Named turns come first, each shown by rows before and after it. Which turns, in which order, take the first row of each pair that follows to the second? Write the first one first, as in the answered first pair.
J90 (before -> after):
[ -6  -2   7  -8  10  27  -9 -20   4  10 -26  -2  22  -7  -3  18 -20   9
 -14  12  23   9   4 -16   6 -11 -17   7  18   6   6   5   4  -2  10  16] -> [  1  -1  -8   7 -17   3   1 -16  -6  -6 -16   8  13  19  15  -3 -28   9
 -19   7   5  -4  -2  11   8  -3  37 -13   8 -16   0  10  26  -4  15  -8]
[-18   4   3 -12  -1   1  -6 -12   7  17  -4 -15   3   0  -3   8   0   3
   7  -6  -6  -7  11 -21   7 -21 -14   6  10   4   1   3 -11  14   2  23] -> [ -8  -2  -9   3 -19 -20   0   0 -13  -4   9  -7   1  21   7  -9  -3  -2
   6   4 -17 -15   3   2   8   1  23  -9 -10 -14   1   0   3   7   8  -7]
[  5 -24  13  14 -29   9  10   4  -9  29 -23  17  -7 -15  -1  30 -16 -19
   2  -6  18 -19 -17   3  -9   5  -3 -43 -22   6  12   0   5 -23  -2 -20] -> [ -3 -18  17  10 -21  21   6  -2   0  32 -27  21  -1 -19  -1  36 -16 -17
   2  -8  24 -15 -14  -5 -13  -1 -13 -40 -15  14  11  -2   1 -20  -4 -12]
J847 (before -> after):
[  9  29  -2 -26 -54  13  18   4  23 -13  -5   6  32  38  49  18  -4 -33
 -16  17  -5 -26 -46   6  15 -17  24 -22  -5 -24 -17  50  -2  63   9  44] -> [ 12  33  13 -18 -40  18  19 -20  49  18 -24  11  33  20  40  16   8 -38
  -6  -1   9 -24 -35  19   5 -31  19  -1   0   5  -2  46 -15  40   5  75]
[ 28  31   9 -10 -17  -5  32   6 -16   7   1   2 -16   2 -23  19  -9  44
 -16  15   3 -31  10  14  15 -14  47 -16  -3 -18   4   9  10  14  43   6] -> [ 23  34  20 -11   0   8  31  -5   5  35 -17   4  -5 -18 -29  18   2  43
  -7   6  14 -27  22  14  11 -27  25   2   2   4  12   6  -1   1  37  30]
[ -4   8   4  -5   3  -8  -2  -6  17  22  -1  -4  -5  14  12 -20  14 -14
  -6   2  -2   2  -4  26 -14   7   9   9  -2   9  16   8 -19  -5   6  10] -> [-11  11   5 -19   9   3 -13   1   7  11   2 -15  -2   5   6  -5  10 -12
  -6  11   0  13  -8   7  -4  13 -22  11   5   8   7   3 -22   8   8   7]
J254 (before -> after):
[ 39  -9 -10 -14  27 -20   5  59 -20 -26 -22  15  23 -41 -24 -19 -25  10
  13  39  33  32   6 -33  34   1 -59 -16  14  -1 -10  79   0  59  57 -53] -> [ 60 -22  -8  30  36 -45  22  53  -2  -4 -39  28  34 -46 -21 -44  -1   5
  26  36  43  22  22   5  23  10 -34  -2  -2  19  18  77  -4   9  57 -48]
[ -1 -11   0  11 -32 -19  26  -5  20 -14  -6   7 -20  14  16 -10  -1 -20
   7 -17  -8 -18   2  39   9   5  60 -11   9 -25  11   0   3 -17  13  -6] -> [-16   3   0 -24 -42   2  16  -1   6 -34   3  -3 -25  19  12   9 -20 -13
  -4  -9 -20 -10 -11   2  17  -3  34 -18  19 -42  -9  -2   4  18  14  -9]
[  0   2   8 -10  27  -6   7  28  11 -42  19  19 -25   5   7  10  23  -3
 -19  24   8  22  24   4   4  -3 -20  14 -27   1 -18  -6  -4 -20 -26 -19] -> [  3   1  11   4  27 -12  12  20  20 -26  15  22 -24   9  11   1  27  -3
 -17  15   9  17  32  19   7  -9  -5  19 -28   7 -15  -5  -4 -31 -25 -18]
[ 10 -15 -14  -2  -5  -2   3 -15  10  -7   9   4 -25   6  34  -4  -7   0
   1 -20 -29 -25  14 -13   5 -28  50  17   3 -11   3  33  33  12   5   4] -> [ -1 -11 -20 -24   6  14 -12   2 -13 -25  16 -11 -23   2  26  14 -15   4
  -5  -2 -26 -11   5 -41   6 -27   8  12   6 -16  -6  28  29  43   6  -6]
Then:
(two turns a pair)
[ -4 -46  -7  33   3   8  -8  35  -8 -13   4 -14 -11 -30 -20  -2  34  12
   7  48  50  26  17  37 -18  65 -43   0 -35  -1  16 -41 -23 -43  23 -57] -> [-52  -2  10 -63 -35  61 -35  -6  10 -25  26 -11 -41  -8  -3  24 -31  14
 -15   7  30  36  -4 -37   8  -2 -51 -15   8 -49 -41 -13 -13  29   9  -7] => J90, J847
[ 15 -16 -10  20   5 -27  23  36  -7   7  -3  16  24 -13 -43 -14  23 -31
  25   5  -9  40  27  34   7  41 -18 -39  -4  11  14  -5 -12  14 -14 -17] -> [ -1   9  -1 -12 -35 -23  25   0  16   7   9  34  -2  14 -16 -21 -14 -32
  18 -34 -27  32  23  23  18  -1  31 -49  11 -26 -12  19   2  35 -16   9] => J254, J254
[-58  -7  36  21   6 -18  19 -21  13   8  20 -10 -24  25  19  18 -18 -25
  43   5  12 -16 -12  25   1 -30  34   0  17   2  27  27   9 -15  18  46] -> [-65 -10  24  -3   6  -5   4   4 -26 -30  36 -27 -26  34  14  32 -31 -15
  26  33   1  -5 -30   0  12 -19  10 -19  11 -25   9  23  14  18  24  17] => J847, J847
[ 12  40 -22 -19 -21  30  -4  -9 -10 -18 -11 -11   7 -39 -11  18 -20  33
 -10   6  20   0 -15 -49  -9  21  11  -9   1  -3  17 -21  15  45 -41  18] -> [ 21  39 -14  12 -33   4  15 -29  14   1 -15  13   0 -29   1   0 -16  28
  -1 -16  21 -14  -4 -22  -7  11  63  -3  -6  -3  30 -11  21  17 -40  27] => J90, J847
[-18   1  28  24  20  21  -3  -3 -46   0 -35 -10  12   2 -23  20  69  11
  24 -25  11   2   1 -27  -9  -2 -60  15 -20  23  17  15 -18 -24 -23  -3] -> [-19   5  18   4  13  21  -8   6 -65 -25 -25 -18   6  10 -19  29  57  16
  14 -13   3   5 -13 -39   0   1 -63   0 -21   2   2  13 -10   0 -18 -17] => J254, J847
[  8   4  12  14 -14  16  18 -13 -20 -20   6 -16  -8  -2 -29 -10 -20  -5
 -22  -5 -21  12  16  -9 -27   0  10 -26 -28 -26 -37 -12  22  -3 -14 -15] -> [  2   3  17  10   7  35  15 -23 -10   5  -6 -16  -3 -22 -39  -1 -13  -2
 -12 -11 -10  23  26 -19 -29 -13 -27 -12 -10  -2 -28 -18   3  -9 -17  11] => J847, J847
[  9 -10   1   0  45   9 -12   7  24  27 -23 -18   8 -43 -15  17  12 -20
  17   2   8  15   8  -4 -31   1 -68  34  21  45  13  -7 -24 -25  -5  21] -> [-16  17   5 -58   0  33 -21  -9  18  -1   8 -11 -24  -9   4  26 -40 -15
  -4 -16 -16  10  -9 -46  -4 -33 -41   9  39 -11 -36  12  -4  33  -6  26] => J847, J90
[ 31 -13 -12  46   5 -11  20   9  27  -5  -6  16  18 -18 -11 -12  33  22
   0  37   6 -11   5  26  -9  49  -9   1 -25   7  20 -17   1 -26   7  -7] -> [  0   9  -2 -22  -3  35  -4  10  16 -25  11   1   9 -16 -14  16  -2  31
 -18  32  -4   6 -12 -41   4  23 -65  -9  -1 -16 -19 -11  -1  37   5  11] => J90, J847
[-14  28  28 -11  11  19  -9 -24  43  23 -14  10   7 -11   3   5  -3  -8
   7 -31   6   7  30 -11  -4 -23 -16  21  25  19  12  -1 -17  -7 -10  39] -> [-18  25  25 -20  22  26 -15  -8  30  16 -12  -2  12 -21  -8  16   3  -3
   1 -14   8  17  24 -20  -8 -19 -46  19  24  16   7 -11 -21   4 -11  31] => J254, J254
[  9 -15  -6 -15 -20  14  -6  -5 -27 -21  25 -20  -3  23  43  -2 -34   5
   7   6  -5 -14 -29 -24  -7   1  16 -33 -13 -32 -13   8  11   6  21  -5] -> [ 25 -38 -15  24  11   1  -2  17 -35 -10   9 -22  15   2  28  -7   2   4
  21  27   7 -11 -19   4 -19  28  -3 -19 -21   3  14  -6  -1 -29  26 -22] => J254, J254
[  1  -4  10  20  22  -1   2   4  28  38 -18   5   6 -24 -14   3  16   3
  12  -7   3   2  11   4 -18  13 -31  29  10  36  25  -7 -16 -22  -1  31] -> [ 12  -9 -14  32 -20 -31  14  25  -9  -9  12  10  -9  22  11 -15  -4   2
  -4   3 -15 -20 -12  29  -5  37  37  -7 -13 -12  10  -1  17  -6  10 -20] => J847, J847
[ 20 -22 -18  23  -1 -10   5  24 -20 -11   7   7   3  -3   3  -5  26  15
 -14  26 -13 -19 -14  27   1  46  18 -15 -31 -19   0 -11  -4  -9  17 -51] -> [  7   6   9  10 -12  -2  12 -34  38  38  -9  37 -10   1  19 -17   5   5
   1 -35 -11 -28   2  25  -3  -4  48  -1  -5 -17  -1  11  -5 -20   7  11] => J847, J254
[  7  -9   6  21  -4 -17   1  -6  -2   8 -24  16  -2 -22 -10  -1   5   1
  14  -9  11  -5  11  19 -14  17   8   8  -7  14   5   0  -5 -37   2   9] -> [-17  11  14 -24  -4  10 -10 -13  -2   3 -16   9  -5 -25 -13  19 -12   3
   7 -16  12   7   6 -19  -6   2 -25   6  11   6 -12   4  -8  -5  -6  26] => J254, J847
